In the data rows, the value 128 means zero.
Here are some points:
c(110, 129, 93, 121, 92, 110, 136, 112, 104, 130, 136, 80, 118, 159, 161, 123, 119, 96, 120, 158, 121, 140, 98, 84, 160, 79, 138, 122, 104, 144)
c(134, 144, 91, 111, 145, 159, 135, 94, 135, 120, 168, 107, 117, 107, 131, 141, 150, 54, 119, 155, 124, 131, 144, 102, 128, 134, 103, 116, 139, 108)
c(118, 115, 156, 106, 136, 109, 107, 121, 114, 105, 114, 124, 109, 156, 119, 102, 123, 130, 111, 85, 151, 89, 120, 123, 95, 152, 144, 162, 112, 137)
c(129, 106, 113, 141, 110, 114, 132, 119, 111, 118, 144, 122, 127, 119, 129, 121, 136, 127, 145, 125, 124, 143, 125, 124, 113, 168, 156, 137, 150, 120)
c(99, 131, 84, 200, 151, 212, 132, 130, 140, 138, 103, 135, 128, 90, 115, 120, 137, 153, 158, 142, 98, 198, 163, 152, 135, 122, 137, 102, 138, 108)
c(156, 77, 119, 145, 200, 128, 122, 131, 118, 159, 167, 95, 168, 103, 154, 135, 154, 87, 154, 99, 148, 98, 128, 73, 62, 227, 137, 184, 187, 83)
c(120, 120, 133, 104, 116, 152, 109, 116, 129, 136, 141, 110, 125, 153, 125, 93, 144, 108, 133, 111, 145, 132, 134, 142, 136, 152, 151, 140, 154, 137)
c(122, 147, 105, 116, 134, 166, 112, 147, 128, 148, 159, 144, 128, 95, 106, 139, 158, 119, 173, 134, 141, 166, 134, 141, 131, 91, 106, 122, 187, 138)
c(119, 126, 133, 145, 129, 131, 130, 110, 127, 106, 158, 122, 134, 121, 122, 133, 116, 112, 146, 112, 114, 92, 134, 122, 95, 147, 135, 135, 151, 123)
c(117, 162, 86, 105, 120, 140, 149, 126, 118, 144, 167, 112, 134, 98, 121, 146, 115, 77, 161, 181, 158, 129, 128, 110, 127, 107, 84, 104, 128, 133)
c(144, 140, 124, 118, 104, 137, 164, 124, 135, 132, 136, 126, 136, 121, 143, 105, 123, 109, 125, 143, 115, 111, 151, 115, 93, 131, 138, 139, 127, 128)
c(132, 112, 106, 160, 187, 172, 132, 122, 143, 156, 155, 79, 139, 130, 162, 130, 138, 72, 132, 114, 133, 121, 152, 124, 83, 186, 133, 163, 153, 95)
c(107, 135, 96, 127, 130, 160, 101, 163, 118, 157, 116, 147, 122, 109, 112, 143, 135, 122, 176, 148, 118, 155, 159, 116, 129, 116, 98, 90, 151, 129)
c(132, 157, 109, 124, 143, 153, 111, 134, 137, 109, 136, 85, 134, 121, 135, 154, 117, 80, 106, 146, 114, 110, 143, 95, 106, 149, 111, 122, 132, 134)
c(116, 140, 123, 146, 149, 172, 115, 163, 151, 179, 119, 166, 125, 87, 102, 105, 109, 205, 149, 148, 128, 155, 179, 163, 117, 129, 145, 86, 113, 106)
c(123, 128, 136, 139, 180, 145, 161, 106, 141, 145, 137, 127, 160, 115, 127, 122, 126, 91, 102, 124, 121, 117, 134, 110, 130, 147, 113, 127, 154, 114)
c(122, 85, 118, 159, 169, 143, 132, 113, 151, 131, 157, 106, 133, 103, 149, 106, 167, 100, 154, 131, 120, 109, 136, 134, 70, 197, 142, 168, 146, 113)
c(99, 146, 93, 116, 129, 173, 83, 163, 110, 154, 62, 122, 142, 101, 76, 154, 157, 148, 181, 140, 100, 216, 159, 130, 150, 100, 102, 132, 170, 114)
c(145, 102, 117, 157, 174, 140, 130, 104, 125, 135, 158, 59, 154, 79, 146, 101, 137, 113, 145, 118, 139, 112, 140, 109, 108, 183, 140, 134, 178, 87)
c(107, 91, 93, 154, 168, 171, 123, 124, 127, 149, 140, 103, 136, 104, 123, 164, 124, 82, 187, 150, 108, 168, 162, 96, 147, 123, 85, 144, 175, 62)
c(151, 94, 151, 147, 175, 136, 117, 113, 135, 157, 123, 129, 135, 112, 132, 97, 129, 90, 107, 140, 153, 129, 138, 111, 134, 131, 135, 141, 152, 120)
c(116, 148, 126, 135, 127, 114, 148, 142, 138, 154, 152, 136, 134, 111, 138, 147, 120, 124, 122, 120, 147, 117, 143, 134, 103, 140, 120, 134, 143, 146)
c(106, 125, 90, 98, 87, 162, 124, 160, 126, 132, 129, 146, 124, 141, 114, 130, 130, 113, 166, 176, 133, 157, 136, 145, 183, 68, 71, 101, 104, 132)
c(117, 153, 135, 136, 151, 114, 123, 145, 110, 114, 148, 114, 149, 142, 152, 123, 147, 119, 155, 136, 147, 120, 119, 122, 100, 155, 141, 106, 150, 113)
c(135, 157, 178, 132, 114, 98, 108, 94, 150, 122, 92, 145, 120, 134, 136, 116, 144, 151, 120, 76, 128, 92, 83, 132, 96, 156, 161, 125, 111, 168)
c(149, 78, 103, 149, 184, 136, 133, 145, 142, 150, 153, 84, 144, 92, 155, 127, 155, 63, 150, 116, 110, 113, 149, 96, 78, 199, 123, 181, 171, 126)
c(123, 103, 98, 133, 168, 163, 130, 147, 105, 154, 136, 143, 160, 97, 98, 166, 103, 114, 176, 134, 108, 188, 165, 119, 129, 115, 85, 120, 188, 77)
c(138, 150, 140, 125, 112, 147, 137, 147, 139, 117, 159, 120, 122, 97, 108, 135, 141, 106, 120, 123, 137, 98, 129, 135, 103, 134, 133, 127, 131, 110)
c(114, 148, 164, 150, 164, 144, 161, 144, 138, 131, 110, 166, 111, 90, 80, 104, 104, 202, 125, 139, 116, 161, 164, 144, 156, 99, 142, 67, 109, 100)
c(102, 117, 152, 168, 152, 137, 120, 130, 113, 164, 106, 192, 114, 97, 80, 118, 102, 179, 121, 134, 108, 144, 156, 173, 154, 125, 127, 93, 108, 106)
c(119, 114, 120, 125, 135, 177, 120, 172, 142, 160, 162, 131, 144, 93, 147, 154, 108, 123, 187, 113, 88, 162, 150, 130, 111, 122, 98, 106, 158, 91)
c(101, 144, 176, 165, 179, 162, 133, 166, 135, 149, 94, 189, 143, 112, 125, 129, 116, 173, 117, 170, 103, 158, 168, 193, 107, 109, 144, 102, 118, 109)
c(138, 134, 177, 76, 77, 66, 111, 111, 120, 116, 67, 156, 91, 214, 146, 102, 168, 182, 92, 109, 144, 105, 102, 141, 159, 87, 170, 120, 25, 179)
c(123, 114, 114, 173, 159, 159, 133, 111, 121, 130, 141, 101, 140, 87, 136, 135, 137, 123, 115, 101, 142, 110, 133, 90, 100, 197, 144, 133, 172, 126)
Here are 25 more points, each followed by its number:
c(138, 129, 140, 112, 135, 131, 118, 166, 123, 119, 107, 180, 126, 117, 115, 148, 132, 148, 144, 131, 92, 160, 116, 114, 144, 96, 105, 122, 130, 116) 0
c(127, 118, 61, 140, 135, 148, 115, 160, 115, 138, 126, 97, 131, 134, 128, 139, 136, 138, 156, 115, 104, 150, 140, 128, 134, 122, 135, 124, 143, 117) 1
c(136, 154, 156, 117, 90, 78, 111, 117, 135, 86, 93, 149, 114, 162, 139, 108, 111, 147, 96, 120, 129, 122, 103, 153, 145, 101, 130, 121, 78, 184) 2
c(149, 127, 146, 129, 108, 64, 118, 126, 122, 106, 139, 129, 117, 129, 148, 143, 128, 134, 140, 99, 134, 106, 108, 122, 111, 154, 153, 141, 159, 119) 3
c(115, 113, 76, 125, 132, 137, 96, 133, 123, 127, 142, 115, 151, 90, 118, 164, 138, 123, 178, 110, 113, 169, 124, 138, 119, 106, 141, 157, 194, 120) 4
c(129, 96, 76, 112, 129, 136, 141, 140, 126, 148, 144, 123, 133, 133, 117, 127, 148, 124, 197, 132, 117, 185, 145, 111, 129, 132, 128, 107, 164, 137) 5
c(144, 95, 81, 121, 184, 150, 138, 117, 149, 159, 160, 82, 143, 117, 142, 122, 124, 105, 144, 104, 149, 106, 163, 94, 83, 181, 124, 165, 176, 119) 6
c(129, 135, 110, 138, 112, 143, 147, 129, 106, 136, 131, 139, 132, 141, 109, 129, 149, 114, 163, 124, 116, 178, 130, 145, 125, 106, 135, 128, 138, 106) 7
c(124, 104, 136, 117, 146, 134, 131, 137, 138, 127, 135, 123, 145, 119, 120, 128, 143, 135, 152, 117, 124, 148, 122, 151, 114, 141, 130, 122, 163, 118) 8
c(122, 119, 67, 125, 116, 133, 157, 134, 108, 102, 127, 84, 114, 133, 163, 159, 127, 82, 82, 168, 113, 161, 109, 100, 169, 86, 98, 174, 109, 143) 9
c(147, 147, 84, 99, 137, 163, 139, 109, 150, 118, 148, 98, 137, 120, 124, 123, 135, 89, 122, 148, 131, 121, 131, 93, 127, 134, 110, 124, 139, 154) 10
c(132, 106, 77, 138, 150, 140, 116, 148, 112, 116, 139, 117, 146, 95, 139, 139, 116, 107, 184, 138, 129, 172, 145, 94, 124, 155, 106, 114, 172, 131) 11
c(149, 83, 142, 150, 150, 78, 109, 107, 122, 131, 147, 112, 132, 145, 156, 111, 134, 113, 125, 102, 124, 82, 107, 112, 85, 158, 157, 174, 153, 101) 12
c(136, 128, 122, 118, 125, 116, 148, 134, 125, 136, 134, 131, 143, 104, 127, 119, 118, 118, 135, 124, 146, 133, 143, 143, 126, 130, 130, 109, 126, 135) 13
c(110, 181, 83, 169, 102, 170, 136, 140, 108, 120, 121, 134, 116, 117, 114, 131, 76, 97, 68, 210, 127, 181, 137, 95, 204, 24, 52, 94, 51, 152) 14
c(135, 183, 160, 98, 63, 78, 110, 119, 135, 93, 98, 164, 99, 170, 130, 114, 136, 173, 45, 153, 148, 75, 96, 150, 151, 91, 145, 120, 78, 179) 15
c(145, 143, 156, 111, 77, 70, 124, 116, 129, 94, 100, 137, 110, 171, 118, 114, 120, 154, 63, 113, 135, 108, 112, 136, 151, 126, 132, 121, 55, 154) 16
c(134, 143, 165, 106, 138, 72, 114, 103, 148, 104, 108, 146, 118, 139, 146, 126, 142, 149, 96, 102, 147, 84, 141, 151, 96, 189, 159, 137, 88, 162) 17
c(119, 136, 152, 110, 117, 126, 126, 138, 121, 135, 114, 149, 145, 160, 110, 122, 126, 131, 136, 114, 124, 131, 130, 154, 143, 113, 122, 119, 130, 110) 18
c(125, 110, 159, 109, 122, 97, 138, 121, 119, 97, 111, 107, 122, 155, 163, 112, 152, 150, 139, 110, 145, 82, 102, 132, 115, 147, 164, 148, 132, 127) 19
c(141, 90, 166, 138, 140, 84, 109, 107, 114, 128, 115, 106, 100, 152, 161, 120, 117, 144, 124, 85, 168, 100, 91, 113, 96, 143, 156, 162, 104, 118) 20
c(87, 140, 178, 157, 134, 173, 141, 135, 153, 158, 95, 190, 150, 91, 96, 93, 102, 230, 122, 141, 123, 152, 160, 192, 140, 98, 145, 83, 108, 116) 21
c(113, 148, 162, 109, 58, 75, 135, 92, 92, 90, 75, 176, 111, 170, 135, 86, 127, 166, 70, 111, 147, 124, 110, 172, 163, 96, 134, 142, 57, 178) 22
c(137, 123, 118, 127, 179, 147, 115, 136, 149, 146, 143, 107, 140, 116, 107, 127, 122, 76, 79, 118, 142, 117, 161, 113, 118, 123, 127, 138, 139, 124) 23
c(134, 104, 128, 142, 178, 146, 126, 80, 150, 143, 147, 103, 151, 115, 153, 131, 153, 86, 135, 92, 128, 119, 178, 93, 99, 176, 152, 153, 148, 100) 24
Which three of these numbered points are nearest to each point below, looking only along the 7 directions in which the first points spread most? Their numbers follow each, nearest first.
c(92, 133, 130, 155, 101, 123, 132, 165, 128, 150, 107, 134, 139, 118, 97, 150, 117, 146, 122, 140, 128, 151, 128, 140, 122, 116, 115, 106, 122, 102) > 0 7 18
c(110, 144, 194, 163, 156, 168, 134, 123, 163, 166, 84, 179, 117, 84, 86, 116, 114, 174, 122, 149, 132, 150, 175, 183, 129, 96, 128, 93, 114, 132) > 21 0 18
c(119, 124, 91, 121, 144, 170, 93, 145, 110, 143, 100, 131, 117, 102, 98, 136, 145, 167, 203, 130, 80, 161, 143, 106, 128, 116, 102, 125, 153, 102) > 5 4 1
c(130, 125, 162, 130, 132, 76, 129, 114, 147, 107, 115, 151, 130, 131, 149, 104, 139, 149, 134, 118, 134, 104, 108, 158, 114, 174, 151, 140, 105, 147) > 17 19 20
c(125, 141, 161, 107, 60, 75, 133, 96, 82, 70, 104, 159, 111, 170, 156, 115, 98, 160, 79, 112, 154, 106, 95, 128, 162, 88, 150, 136, 50, 175) > 16 22 15
c(87, 134, 165, 179, 127, 166, 146, 161, 126, 170, 98, 192, 135, 96, 89, 90, 117, 201, 126, 138, 93, 146, 150, 164, 128, 116, 117, 77, 119, 100) > 21 0 18
c(150, 153, 158, 106, 72, 75, 133, 101, 123, 92, 108, 145, 110, 177, 133, 117, 112, 162, 104, 126, 133, 107, 103, 152, 135, 109, 144, 109, 77, 133) > 2 16 15
c(86, 146, 156, 165, 159, 146, 146, 146, 113, 126, 93, 167, 125, 112, 107, 93, 116, 216, 100, 139, 117, 142, 153, 163, 141, 117, 123, 82, 138, 111) > 21 0 18
c(143, 111, 136, 119, 109, 117, 123, 120, 132, 132, 135, 141, 118, 128, 122, 131, 104, 149, 126, 122, 138, 123, 119, 153, 123, 114, 132, 123, 100, 126) > 18 13 0
c(143, 153, 85, 107, 122, 154, 143, 122, 138, 110, 139, 118, 132, 117, 136, 110, 129, 75, 120, 123, 141, 124, 115, 89, 143, 123, 115, 131, 134, 143) > 10 13 9
c(126, 88, 137, 114, 135, 86, 119, 123, 135, 104, 137, 131, 104, 146, 135, 146, 145, 141, 121, 77, 136, 102, 105, 120, 116, 138, 146, 153, 133, 141) > 19 3 20
c(130, 155, 84, 123, 141, 141, 160, 94, 140, 120, 162, 74, 124, 93, 140, 150, 137, 94, 133, 138, 117, 107, 152, 113, 148, 137, 127, 129, 155, 129) > 10 23 11
c(136, 149, 134, 150, 105, 134, 142, 157, 126, 81, 162, 132, 115, 106, 111, 121, 113, 127, 124, 110, 138, 106, 114, 152, 130, 136, 118, 132, 115, 134) > 13 18 8
